In the rows, 128 means zero.
Each named turn below is shown by a few rows before and after it. Which turns, in which order, take the first row of each later pair to the second? The first pair is answered.
J698:
[131 129 129 158 156 141 161 177] -> [169 162 153 124 158 155 116 117]
[129 135 149 132 128 116 149 142] -> [138 145 155 121 130 118 136 124]
[103 129 139  76 134  89 136 114] -> [131  90 145 130 123 102 184 135]
[132  95 128 113  78 110 158 117] -> [135 112 131  93  81 109 135  96]
J802:
[119 122 124  92  92  82  97  94] -> [148 135 141  94 107  92  85  81]
[136 107 125 134 146 137 169 162] -> [148 112 131 132 149 140 168 158]
[138  96 133 121 123 101 150 130] -> [165 115 151 123 143 115 137 118]
[165 118 130 129 106 153 111  69] -> [144 124 116 149 116 167  93  77]
J662:
[188  96 163 149 125 122 185 121] -> [156  93 135 120  67 118 137  64]
[129 150 123  89 169  93 133 126] -> [129 147 119  83 161  92 129 118]
[ 89 161 106 129 178 124  83 140] -> [140 157 139 133 197 117 133 165]
[117 127 125 141 124 136 111  97] -> [114 130 129 154 142 143 117 119]
Now pairs of rows:
Each pair is 2 to 3 turns apart.
[113  96 113 161  73 151 109 104] -> [133 121 136  95  73 124 105  81]
J802 then J698 then J802
[135 160 140 128 202 133 116 157] -> [121 118 132  87 147  80 169 168]
J802 then J802 then J802
[ 98 166 130 119 150 132 104 143] -> [164 120 152 145 113 133 162 134]
J698 then J662
[160 136 161 191 196 132 145 146] -> [ 86 163 138  78 178  67 113 134]
J662 then J698 then J662
[124  72 156 149 119 122 153 151] -> [138 115 163 107 122 137  86  88]
J662 then J698 then J802
[149 140 123 124 123 128  98  91] -> [133 122 123 124 137  96 156 158]
J698 then J662 then J802
[ 81 114  95 103 119  96 117 114] -> [ 81 126  96 101 135  97 107 118]
J802 then J662
[142 129 135 109 114 118 117 112] -> [115 139 121 136 144 132 108 144]
J662 then J662
[123 153 138  96 147 145  81 103] -> [104  94 115 173 128 152 143 157]
J802 then J698
[137 125 142  86 129 106 129 124] -> [143  99 138 114 104 114 144 123]
J698 then J662 then J698
[199 192 156 130 173 169  84 101] -> [ 55 164  87 118 166 114 117 204]
J662 then J698
[152 142 154 104 137 118 134 122] -> [106 133 126 125 140 115 142 163]
J802 then J698 then J802
[159 147 151 105 134 119 132 111] -> [ 96 117 109 132 117 112 143 152]
J662 then J698
[ 84 191 152  88 207 103 101 177] -> [151 166 186  33 149  75 129 115]
J662 then J662
[115 122 131 149  99 108 119 109] -> [127 132 137 174 126 127 112 120]
J662 then J698 then J662
[130 143 122 118 110 131 110  95] -> [113 151 111 145 137 142 104 126]
J802 then J662
[137 176 147  77 167 132  92 143] -> [155 142 153 131 175 139 150 191]
J802 then J662 then J698
[114 118 125 139 115 126 111 115] -> [126 117 133 152 120 132 115 117]
J802 then J662 then J698
[111 137 122 143 154 132 139 148] -> [142 137 140 139 156 133 145 139]
J662 then J802
[121 116 131  98 154 102 167 167] -> [153 115 137  85 106 123 119  81]
J698 then J662
[179 143 159 136 145 140 150 127] -> [ 83 140 111  94 116 100 133 142]
J662 then J698
[174 144 182 147 147 142 140 107] -> [138 113 160 169 137 127 179 157]
J698 then J802 then J698
[128 137 133  66 126  72 149 131] -> [135  96 123 105  75  88 155 106]
J698 then J662 then J698
[101 116  88 147 106 158 102 124] -> [133  94 112 137 107 127 173 158]
J662 then J802 then J662
[ 99 125  99 137 106 136  96 115] -> [159 132 135 112 112 130 110  88]
J802 then J802 then J802
[119 139 125 129 153 139  94 123] -> [146 111 141 145 145 128 149 144]
J698 then J662
[ 86 126  92 138 114 141  84 128] -> [172 105 132 167 113 160 123 114]
J802 then J662 then J698
[ 66 103  84 172 165 157 140 178] -> [176 162 161  72 187 146 115  90]
J662 then J802 then J698
[147 100 134 136 133 130 129 132] -> [126 103 122 144 133 138 112 132]
J662 then J662 then J662
[156  98 128 135  77 139 114  81] -> [126 120 112 182 125 172  90 116]
J802 then J802 then J662
[115 133 133 124 146 127 130 149] -> [111 138 131 122 143 130 116 138]
J698 then J698 then J802
[ 94 100 132 117  87  91 143 141] -> [102 121 136 100  82 104 102 101]
J802 then J662
[132  95 118 167  91 128 142 117] -> [122 100 114 180 108 134 140 134]
J662 then J662
[107 130 112 129 138 116  92 122] -> [103 123 112 133 144 108 115 148]
J802 then J662
[128 151 120 135 160 135  93 139] -> [151 143 129 149 158 143  99 131]
J698 then J698
[ 77 117  84 178 144 156 128 155] -> [198 129 163 112 146 132 167 106]
J802 then J802 then J802
[151 127 140 118 128 116 132 141] -> [128 111 118 145 112 129 125 143]
J662 then J662 then J698
[112 124 138 128 151 113 140 160] -> [153 124 151 118 121 128 120 100]
J698 then J662
[122  91 122 149  99 132 123 112] -> [110 115 124 105 104 117 106 102]
J802 then J698
[126 164 136 115 180 157  60  90] -> [106 152 123 157 199 165  82 139]
J662 then J662 then J802
[144 127 134 164 126 148 142 123] -> [133 147 131 123 119 139 109  92]
J802 then J802 then J698
[159 157 147 151 186 146 136 148] -> [156 163 148 138 189 145 125 140]
J698 then J698 then J698
[119 110 122  99 123 113 121  87] -> [146 101 130 122 118 122 139  88]
J698 then J698
[186 125 161 186 146 173 116 121] -> [ 93  92 102 194  94 161 103 127]
J662 then J802 then J802
[120 133 138 102 141 114 127 145] -> [132 142 141 121 152 137 105 131]
J698 then J698 then J802
[100 141 127 111 121 112 117 129] -> [146 134 147 114 116 120 129 106]
J802 then J698 then J698
[174 130 149 117 106 143 114  93] -> [107 127 105 155 111 160  88 117]
J802 then J802
[160 147 145  93 129 118 147 136] -> [163 147 143 144 150 145 144 153]
J802 then J698 then J698
[128 108 120 151 121 126 144 137] -> [135 106 122 131 106 121 137 116]
J802 then J662
[143 111 149  98 131 100 134 103] -> [119 121 133 100 130 108 102  92]
J662 then J802
[106 138 115 160 155 152 129 122] -> [ 90 126 102 152 135 143 133 119]
J698 then J802
[151 110 149 150 131 127 177 156] -> [126 132 146  97 141  99 164 161]
J698 then J698 then J802
[155 122 115 129 124 147 147 127] -> [131 127  99 129 117 151 121 116]
J662 then J662
[132 122 139 141  90 163 156 137] -> [102 163 128 117 118 164 111 131]
J698 then J662
[ 50 120  80 161 114  96 132 165] -> [120 137 121  76  76  79 106  67]
J802 then J802 then J662
[130 155 120 100 120 130  78  78] -> [154 117 116 181 115 163 107  98]
J698 then J698 then J802
[ 76 127  97 113 106 126  88 111] -> [102 107 122 114 130  93 171 175]
J662 then J802 then J662
[134 137 139 105 154 112 157 169] -> [159 135 152  84 128 109 147 129]
J802 then J662
[ 67 122  90 116  99 141  71  88] -> [129 113 116 141  89 164  79  56]
J698 then J698
[128 158 141  93 142 109 132 143] -> [160 152 156 106 139 124 135 125]
J698 then J698
[120 122  98 129 117  98 157 176] -> [181 132 134 107 122  98 160 141]
J662 then J802
[149 182 122 106 130 108 103 124] -> [121 177 108 105 132  99 113 152]
J698 then J698 then J698
[ 91 149 131 137 124 143 101 142] -> [141 156 163 141 146 151 122 143]
J662 then J698
[166 114 143 142  91 145 169 103] -> [153 132 134 153  96 166 127  81]
J802 then J662
[ 96 143 115 144 156 136 148 175] -> [ 78 159 109 101 143 122 119 144]
J698 then J698 then J802
[141 135 141 185 174 162 125 140] -> [109 168 129 134 173 150  78 115]
J662 then J802 then J698
[102 133 124 137 133 131 156 172] -> [149 159 149 140 146 166 119 124]
J802 then J698 then J802
[153 137 123 173 139 173  99 110] -> [ 98 110  89 158  90 146 102 112]
J802 then J698 then J802
[112 116 134 108 108 133 116 119] -> [103 119 131 109 113 129 116 126]
J802 then J662 then J802
[ 90 118 112 125 126 102 158 152] -> [138 120 126 134  98 137 118  77]
J698 then J662
[110 123 119 125 152 120 143 163] -> [168 124 151 118 142 127 146 123]
J802 then J698
[ 98 148 136 165 151 151 114 147] -> [ 87 127 122 170 124 145 122 146]
J698 then J802
[112  91 112 161  78 130 154 108] -> [ 83 155 117  85 119 110 106 106]
J802 then J802 then J698
[165 139 145 119 135 139 199 171] -> [148 175 124 149 141 197  98 116]
J662 then J802 then J802
[169 133 162  80 119 111 132 101] -> [121 106 118 188 138 155 136 159]
J662 then J662 then J698
[110 108 108 126 100 109 139 111] -> [104 115  99 144 112 130 117 110]
J698 then J662
[110 198 125  97 165 143  61 119] -> [163 108 149 123 121  99 211 178]
J698 then J802 then J802
[117 127 113 155 121 176  59  86] -> [ 98  80 104 110  60 119 117  97]
J802 then J802
[ 72  99  91 158 139 125  94 124] -> [184 115 160 108 152 115 121  78]
J802 then J802 then J802
[139 114 175 103 103  99 169 128] -> [ 85 138 145  86  97 103 114 107]
J698 then J662
[ 97 111 108 157 112 162  81 150] -> [101 124 113 145 115 161  67 134]
J698 then J698
[100 153 111  88 119 118 106 130] -> [126 158 125  78 121 114 111 120]
J802 then J802
[148 136 134 133 142 160 157 137] -> [105 145 108 128 138 162 123 133]
J802 then J698 then J802
[104 110  92 132 123 107 167 188] -> [136 144 107  73  94 113  97  87]
J802 then J698 then J662
[154 106 141 123 129 118 187 156] -> [182 129 151 104 118 138 138  89]
J662 then J802
[148 144 133 142 155 154  82  91] -> [ 95 107 113 117 137  92 158 167]
J698 then J802 then J662
[106 147 123  69 104 105 128 111] -> [164 133 146  96  95 129 138  83]
J698 then J698
[134  92 122 128  82 125 160 118] -> [148  98 132 121  82 132 148 102]
J698 then J698 then J698
[136 125 124  93 134 116 107  86] -> [141  88 121 152 141 123 159 138]
J662 then J698 then J662
[138 154 131 137 162 127 119 145] -> [161 128 141 108 118 102 144 119]
J802 then J662 then J662
[132 126 148 108 127 110 145 121] -> [139 116 148 126 119 119 151 118]
J662 then J698 then J802
[ 66 110 107  84 112 135 128 100] -> [137 130 149  67 135 144 126  73]
J802 then J802
[111 114 142 118  90 139 170 157] -> [159 146 170 121 118 169 138 122]
J662 then J802 then J802
[143 120 117 176 141 164 118 140] -> [134 104 107 176 114 158 125 130]
J698 then J802 then J698
[ 44 141  65 136 112 130  87 103] -> [128 167 110 123 126 154  65  43]
J698 then J662 then J698
[190 111 156 143 142 131 189 133] -> [120 183 132  83 178 129  91 114]
J698 then J802
[117 130 108 134 108 109 157 161] -> [157 153 136 102 112 110 144 125]
J802 then J698
[117 125 128 131 126 107 124 164] -> [142 126 137 141 114 132  96 116]
J698 then J662 then J802
[ 89 161 135 109 147 145  76 122] -> [140 161 164 134 177 159 111 140]
J662 then J698 then J698
[172 155 172 111 146 125  95  92] -> [ 86 109 111 192 128 136 117 157]
J662 then J802 then J698
[ 96 124 107 107 118 107 120 120] -> [162 119 142 121 128 116 153 115]
J802 then J698 then J802
[137 113 121 144 131 159 106 129] -> [136 121 120 135 131 158  98 125]
J698 then J698 then J698
[126 150 130 134 178 155 116 150] -> [ 99 105 113 121 130 117 162 170]
J698 then J802 then J802
[ 96 137  92 110 118 135 113 125] -> [106 128 102 113 133 121 154 159]
J662 then J802
[145  85  97 168  73 137 150 102] -> [135  82  95 171  85 125 172 132]
J662 then J662 then J802
[131  97 135 128 122 114 167 146] -> [162 110 149 111 118 124 144 106]
J662 then J802
[ 90 129 106 126 121 124 103 120] -> [117 114 126 121 128 102 160 151]
J662 then J802 then J662
[105 107 120 104 132  90 113 143] -> [170  98 147 150 136 125 127 126]
J698 then J802
[132 136 159  71 145  99 136 144] -> [127  89 141 124 119 108 173 164]
J662 then J698
[140 144 150 127 127 121 126 119] -> [108 141 130 144 125 129 116 131]
J802 then J802
[ 90  93 100 140 141 146 128 185] -> [150 127 137  80 129 154  77  93]
J662 then J698 then J662
[106 147 123 129 146 143 101 137] -> [134 145 133 137 143 154 101 119]
J698 then J698
[ 87 115  96  90 105 104 179 135] -> [135 126 129  80 130 100 197 136]
J662 then J662 then J802
[152 161 149 117 162 111 144 155] -> [155 154 148 101 146  99 152 147]
J662 then J698 then J802
[120 148 113 167 163 159 118 136] -> [ 83 129  90 157 136 139 125 142]
J698 then J802
[ 97 117 110  97  87 122 111 110] -> [160 110 149  93 101 115 157 121]
J802 then J698 then J802
[138 164 135 113 159 144 117 135] -> [122 142 124 108 148 119 152 166]
J662 then J698 then J802
[ 97 113 104 148 129 123 151 121] -> [125 138 119 136 136 137 114  83]
J662 then J698 then J662
[113 132 118 122 123 132 109 112] -> [121 123 124 130 135 120 145 149]
J662 then J802 then J662
[149 139 144 180 151 153 112 141] -> [157 144 144 170 145 154  95 118]
J802 then J698 then J662
[107 140 148  95 103 127 125 110] -> [139 139 159 133 117 157 117 104]
J698 then J698 then J802
[122 134 109 154 127 146 157 166] -> [168 154 138 109 116 146 132 105]
J802 then J698
[141 117 146 139 102 144 132  98] -> [115 140 144 127 152 126 149 158]
J698 then J662 then J662
[149 126 137  81 141  86 168 119] -> [101 106 101 118 133  88 173 154]
J662 then J802 then J698
[186 164 139 167 154 165 109 115] -> [ 75 125  74 172 102 140 108 143]
J802 then J698 then J802
[161 120 111 131  83 122 132 101] -> [136 105 102 140  83 114 152 130]
J698 then J698
[ 93 111  99 144 122 127 120 157] -> [170 136 148 101 131 125 119 114]
J662 then J802 then J698
[114 156  85 139 123 142 104 143] -> [164 120 105 148  90 137 140 123]
J802 then J698
[162 133 145 120 136 128 147 126] -> [103 120 114 108 111 114 136 136]
J662 then J698
[112 150 125 140 167 150 107 139] -> [152 147 154  96 154 118 138 127]
J662 then J698 then J662
[145 138 112 151 140 141 155 144] -> [144 129 104 123  98 133 138 101]
J662 then J662
[161 119 145 122 142 108 194 153] -> [118 134 132  92 150  90 177 167]
J698 then J698
[138 102 117 108  89 143 128 105] -> [ 96 119 101  93 109 128 119 134]
J802 then J698
[102 134 129 111 166 100 151 168] -> [164 119 158 102 139 102 170 129]
J662 then J698
[118  89 127 154 110 135 157 139] -> [ 77 112 109 140 125 138 117 142]
J698 then J802 then J698
[137 106 129 148 100 129 127 103] -> [118 113 121 169 127 139 125 133]
J662 then J662
[104 120 111  83 115 106  90  88] -> [139  90 116 189 147 155 137 139]
J662 then J698
[129 137 134  72 121 118 102 102] -> [134 152 141 114 179 141 110 145]
J802 then J662 then J662
[123  94 121 133  56  97 131  94] -> [109  94 117 130  55  89 129 101]
J698 then J698
[144 130 127 120 107 119 150 112] -> [143 149 132 105 123 120 136 107]
J698 then J802
[127 123 121 130 137 110 182 162] -> [101 150  98 164 148 155 109 135]
J698 then J802 then J802
[145 115 150 144 149 138 174 159] -> [137 139 139 162 150 175 109 117]
J662 then J802 then J802
[134 157 133 108 159 125 119 111] -> [108 147 117 132 169 126 130 144]
J802 then J662 then J802
[107 145 115  79  71  93 144 109] -> [155 156 152  82 112  93 180 134]
J802 then J698 then J802
[109 159 128 117 143 144  71  84] -> [113  76 117 164  83 123 159 123]
J802 then J802 then J698
[156 129 133 137 108 123 155 128] -> [125 126 117 155 115 127 153 150]
J698 then J662 then J698
[184 139 167 128 137 128 105 111] -> [170  94 150 137  89 111 139 115]
J698 then J698 then J662
[169 109 148 165 139 141 158 153] -> [123 115 135 115 139  99 167 181]
J698 then J698 then J802
[106 146 128 150 131 176  92 104] -> [165 138 167 147 149 164 147 124]
J662 then J662
